rotation steps, each row followed by its count of steps:
The counts run from 0 to 316.
[ 12 -14  25   1   1   9  -2   1 -12  10  12  22  17   7  11 -13   2   0
   6 -19  -5 -16 -24   9  14   3  16  14 -11   1  -9  10   3 -25   5  17
  12  -2   2   1 -24   1   9 -21 -10 -15 -26   4 -14 -14   8 -10  13 -10
  22 -31  21  15  -4] => 204
[ -6   6   4  -3   5  -5  10   3 -21   5  -8 -30 -12  -9 -17  13  -4  -5
  22 -27  19  -4  -2  16  -3  -3  -9   9 -15  -6   2  19  35 -14  -4  -1
 -17 -13  20  -4  22  -8   8 -12  28  11 -14   6  -3  10   3 -19  -4   6
 -11 -19  -4  21   6] => 276
[-11 -15  11 -16  12   3 -15  -7   0  14   1   9 -18  -3  22 -11  -1  17
  -7  10   4   4  14   8  31  -2   7 -19  -5   7 -14 -23  -1 -28   5  -3
   8 -12   7 -13  -8  37  15 -16   6  -9  15  -1 -10  -3 -17  16 -14  11
  15  -3  16   6  -3] => 73
[-19  25 -24  -7 -14   8 -21   2  -1   3  -6  -4  -1  -1   6  -9   6  10
   4  11   0  16  25  19   6  -2  -1 -33  21   6 -10 -25  15  -3   1  -7
 -20  -9  -8  -3   8  15  -6  12  16  11  11 -24   5   3 -31  22  16   1
  21  20  -3  -6 -19] => 241
[-16 -14  -8   7 -43  16 -10   7 -12  11 -19 -11  22  -5  -5   9 -11   1
   7  -4 -16   0  11  13  -5   4  -8 -17   0   5   2 -37  29   0 -14 -13
  -9 -21 -13  -9  29  -3  -2   5   5   3   7   3   4 -11  -5   1  -5   3
 -19   2  11 -15 -18] => 254
[-12 -30   4   7  -5  17 -11 -27  -3  20  -9   4  -7   4  10  19 -11  12
  25   7   6   9 -10  13  26   9   8  -1 -23  -1 -14 -10   4 -24   2 -24
  10  11 -11   0  19  13  24  12  -4 -11  -1  25 -16 -12  -5   6  -5   4
  -2 -15  19  -4 -12] => 60
[-10   2  11 -16  16   7   2  -5  -5  18 -18  10   1   3 -19   5   4   2
  26 -20   7  -8 -33   9  -3  -6   1  -7   9 -20 -19   4 -13 -23   4  10
  17   6 -11   3  15   1   2   5   1 -22  -3  -6  17  11  15 -21  36  -4
   5   7  12 -12  22] => 189
[  3  -1  -9   2 -36  10  -8  16  -2 -11  17  15   4  19  27 -19   4   2
 -12  14  -5   3  24  11   3  -7  14 -27   5  10  -1 -18  17 -14   3 -14
  -9 -12  -9   0 -17   3 -17  -7   3  16   3  -7  15  -8  -8   5   4 -14
  18 -20   8  14 -31] => 233
[  0 -11  16 -13  -2   8  -3   1   0  13   0  16 -14  -9  23 -39   3  20
  -1   5   2   8  15   6  25  -1  21 -16 -12  10  -2 -29   0 -19   1   9
   2 -15   6  -6 -11  29   0 -15   4 -12  11   0 -11 -13 -17  11 -16   8
  20 -11  22   1 -12] => 72
[-32   4   6 -17  10   0 -22  -6   9  -1 -11   1 -14  15  11 -10  16  28
  24  -3  26   4  -6   9   9 -16  -3 -14   8  -1 -26  21  -3 -30  14   2
  -5   5  -9  11  -3   1   5   8  13  -2 -16   6  -5   8 -12   1  19   2
  29 -17  -2  28   1] => 215
[  5  12 -18 -14  13   0  18  35   0   4  10  18 -14 -18 -23 -19  11   9
  13   1  -2  25  -6   4 -17  -2  10  -4   5  14   0  18   5   6  -9   1
  18  12 -15   0  24  20  10  10 -10   9 -12   3  16  21  -2 -21  10   1
   5  -2   9  -6  -4] => 25
[ -7  20 -15 -15   7   2  38  14   1   9  13  15 -26 -24  -3  -2  12   7
  14   4   7  15   5  11  15 -17   0 -11  -6  -9 -14  -6   9   9 -18 -18
  22  -7  -5  -6  27  18 -14  11  16   0  12 -16  18  13  -2 -21  -3  19
   6   1  -2 -11  -4] => 161
[-15   2  -5  -8  18  10   3  -8 -11  25  -6   0  -6   7 -12  15  -4  -6
  20 -15   5  -9 -30  13  -4   8   3  -8   3 -26 -23  -2 -16 -28  -5  12
  20   6 -17  -9  16  14   8  -1  -5 -16   7   1  28  16   3 -15  33  -4
   9  -2  22   3  24] => 188
[  1 -15  12  13 -15   5 -15  -4 -14  13 -16 -21  10   4  -9  25 -16 -12
  -7 -10 -14 -15   3  15  15  11 -11 -10   4 -11  -1 -26  35  13  13  -7
 -12 -26  -1  -8  23   9   6  -5  -1 -15  21   3 -12 -16  -9  -1  16  -3
 -24   1  -2 -26 -14] => 256
[-23 -14  12 -15  -5  21 -14   9   8   2  14  24  19  -2  10 -28  -2  18
  -2  -9  -3  -5  -8   7  19  -1   8 -17 -15   4 -18  -3  -6 -28 -14  23
  10   1  -4   2  -6   9   6 -20  -4  -8 -21   2 -14  -6  -2   6  -2   6
  26  -7   8  23  -5] => 207
[  8   1  -8  16   7  14   6  16  -4  11  18  11   7  -2 -21 -12 -23 -10
  -3  -8 -24  11  -1  11  10   6  24 -14 -16   0 -11 -17  -3  -7   7  18
  23  -3  -9  -4  12  28  15 -13 -28 -15   8  -7  15  15  -3   6   8  -2
   0   4  24 -20  16] => 179
[-11 -13   3 -10  25  10 -16   7   4   8   3  11 -21  11  14 -11   4  26
   6   8  15  13   4   8  20   5  10 -12  -1   6  -9  12  -6 -31  10  10
  -1  12 -10  -8 -14  25  21  -5  -7  -2  -5  22 -11  14 -21  11  -3  -2
  22 -21  18  25   2] => 213
[-26  11  12 -18   4  -4 -14 -15   1  -4 -12  -2 -18  -4  12 -22   5  26
  18  -1  11   4   6  15  31 -10   5 -17   3  -2 -16 -12   3 -25  19   4
 -16 -16   9   0 -11  14   1   0  21 -15   7 -21 -12 -12 -11  14  13  17
  12   1   2  -1  -6] => 75
[  3   6 -19  18 -14  23  15  20  13   0  20  29  12  -9   2  -1  -5  -1
   5  11 -23  12  -8  18   6   5   6 -20 -20   6 -13  -1  10  19  -6  -8
  36   7 -23  11  29   7  -7   5 -21   8 -10  -8   9   6  -4 -11   3  -3
  12  -2  -2   1 -18] => 314
[-17  -5  12  -7 -15  -4  15   9   3  -5  10  10   0 -13 -14  -6  -6  -9
  -1 -12  -1  10  -8   3  -7 -27 -11 -16 -23   4 -20   5  20  -2 -24 -10
   7 -23  23   6  17  -8 -14 -22  15  -2  -8  -4   4   2  35 -31 -15   6
 -14  -9 -12  15  -1] => 7
[  0  -2  -3  10 -15   7 -17  14 -30  11   7  -4  27  -2 -14  26  -1 -12
   1 -22  -4 -21 -12  16 -14   6  -7  -5   8 -10   0  -3  41   5 -15  -1
  -9  -5   1 -10  16   5  11   6   6  11 -14  10 -14 -11 -14 -16  22 -24
  -2   1  -2   1 -16] => 115
[ -8   3  -4   8 -29   0 -12  -5  -9 -12  10  -3  -4  16  30  -2  16   2
   6  24   1   2   1  12  23  -9   2  -7  -2   5 -10  -9  26  -3  22 -25
  -5 -14  -2  13  -3  -1   3   0  -3   7   3 -15 -10 -11  -3   2  19   0
  11 -26 -10  16 -48] => 229
[-11 -20   4 -26  -6  -2 -10   9  13  -3  -5  14 -11  10   8 -19  15  24
  11   6  23  11   7  -2 -14  -8   5  -6  18   2  -8  13  -2 -27   5 -18
  -2  17 -16   8 -13  11   0  14  16   5 -11  23   8  -3   6  -8   5 -17
  19 -18  11   1  -3] => 219
[ -9 -17   1 -22  -7   5 -16   6 -10   6   9  21  -8   0  28  -3  28  24
  10   8  23  -1  -7   7  -3  -8   6   2   7   0 -15   8  15 -15  -9 -26
  10   7 -10   0   3  18  15  17  16   9   1  15 -14  -8 -15  -4  -1 -11
  11 -15   7  16 -25] => 221
[-19  15  -5 -21 -12   3 -18  26 -20   5 -10   1  16   2  -3 -10  13   1
  -7   1  -2   1   5   6 -16 -16  -6 -25  26  -7  -8 -20  17  -4 -10  20
  -2 -27  -3  -4   7  13  -8 -16  -4  -3  11 -20   9   7 -12 -10  21  -1
   7   3  -4  13 -11] => 101
[ 12   7   3  15  23  10  -3   4  22  10   3  21  -1   9  -4   0 -18   7
  -3   3 -23   8  -3  12  34  11   1 -14   5   5  -3  -1 -11   1  21   8
   6  10 -10   6  -7   2   4   6 -27 -25 -19  -5   6   8  -7   8  31 -10
  27   8  19 -19   3] => 44
[-12  16 -12 -17  20 -18  12  26  23  -7  19  21 -18 -14 -24 -10   0  18
  -3   3   2  30   5  10   0 -21 -16 -23   4  16 -13  13   8  13 -11  -3
   0   3   1   6  10   4   8   2   7  -5 -22   7   7  16   6 -18   2  -6
   7  12  -7   0  -1] => 300
[ 20  28  -9   9  24  -9  20  24   1 -15  21   7 -25  -1 -13 -21   6 -11
  -2  -1  -9  18   6   9  10   1   9  -8 -16  11  -5  31   7   0  17  16
  11 -14   4   0   2  21   3 -27 -13  -2  -6 -12   7  20   1 -18   4   1
  10 -25  -3   9   9] => 17
[  9   5  -3   5 -31   6  -1   4 -21   7 -22 -14  10  -3  -2   3   9  -7
  17 -17  -2 -13   8  12 -16   9  -2  -4  17 -11   8 -14  31  -6   2 -20
 -18 -17 -11  -9  16  -9 -12  23  21  16  11  -7   9 -12  -4 -10  27  -8
  -9  -5   1 -24 -24] => 250
[ -6  17  -9   0  -9 -13  11  -8  -5 -14   8   1 -25  -8 -16   3  -6  -9
  19   1  -5  24  -9  16  13 -25  -6 -16 -19   4 -18  -9   6   1   9 -28
  10  -6   7  10  30 -16  11  11   5 -12   2 -22  22  20  25   1  16  -1
 -14   5   4 -21  -9] => 168
[  3   1 -17  16 -24  16  21   4 -20  -2  34  16   4  -6 -10  -6  -6 -20
   6 -13 -11   5 -14  16  -1  -5  17 -18 -26  -3 -17 -17   3  -9 -12 -12
  29 -10   7   2  23   5   1  -6 -16  -1   6 -22  23  10  21  -9   3  -5
  -2   4  14  -4 -11] => 174
[-11  -2  15  -8   9 -19  17  -5   2 -11 -11 -26 -18 -10 -13  15  -3   1
  13 -10  10   6  -2   4   0 -16 -22   1 -20   1 -10  25  25  -6   5  -4
 -10 -23  19   4  16  -6  -2  -6  23 -13  -7   5   2   0  29 -28  -3   4
 -23 -23 -10  -3  11] => 2
[-12 -24  10  -1  -5   0   1  -3 -13  10  10   9   4  21   4  10 -13  -4
  10  -5  -2   1 -19   5  20   8  14  -1 -19   8 -10  -5   2 -32  -6   1
  15   4   5   7   4  -7  29 -17 -20 -17 -19  20  -9   3  14  -3   0 -17
   2 -23  32  23  -9] => 200
[ 21  -4  14  32  16   1   1   0  30 -17  11  -1 -16 -11  -4   6  -6   9
 -15   4 -24  10  11   8  29   6  -8  -9 -21   8 -23  18  26  15  24  -5
   4 -18  12   1   8  24 -10  -6   9  -6  -5   3  -8 -11   2  -3 -10   9
   4 -13 -26 -15   7] => 150
[  5  14  -9   4   1  -6 -20  -1  -3  -2 -16 -17 -14  13  -6   1   1   1
   6   1   8   5  24  16  -1   2  -5 -17  31  -2   5 -10  17  -6  30 -14
 -36  -6  -9  -5  -2   8   0  29  20   3  12   0  14   7 -13  15  36 -14
   6   0   4 -28  -1] => 244
[-14 -21   1  23  -3  11 -23  19   3  12  -8 -12  22  13 -12  31 -26   0
 -15  -4 -19  -7   5  15  -3  17 -22 -22   2   1  -9  -4  27   9   0   7
  -9 -10  -2  -6  20   4  17 -12 -17   6 -15  27  -7   2 -16  -2   2  -9
  -3  -5   1  15  -8] => 120
[-23 -23  11 -28  12   5  -1   5  -1  26 -11  23   6  -5 -12  -3 -13  11
  16  -7   7  14 -20   7  -1  -1   4  -2   2   0 -13 -15  -6 -18 -14   6
  18  11 -12   3  21   7  26   7 -13 -29 -17  24   6   7  16 -13  11 -11
  -9   9  31 -15  10] => 193
[-10  22   3   8  13 -15   1  15  13 -22  14  -1 -13  -6 -17 -14  -5  -4
  -2  -6 -14  17  -3   7  15 -19 -16 -17 -16   3 -32  22  13   5  15  17
   9 -15  10  10   3   3  -4 -24 -10 -13  -2 -22  -3  14  11  -9   8  11
   3  -6 -24  13  13] => 15
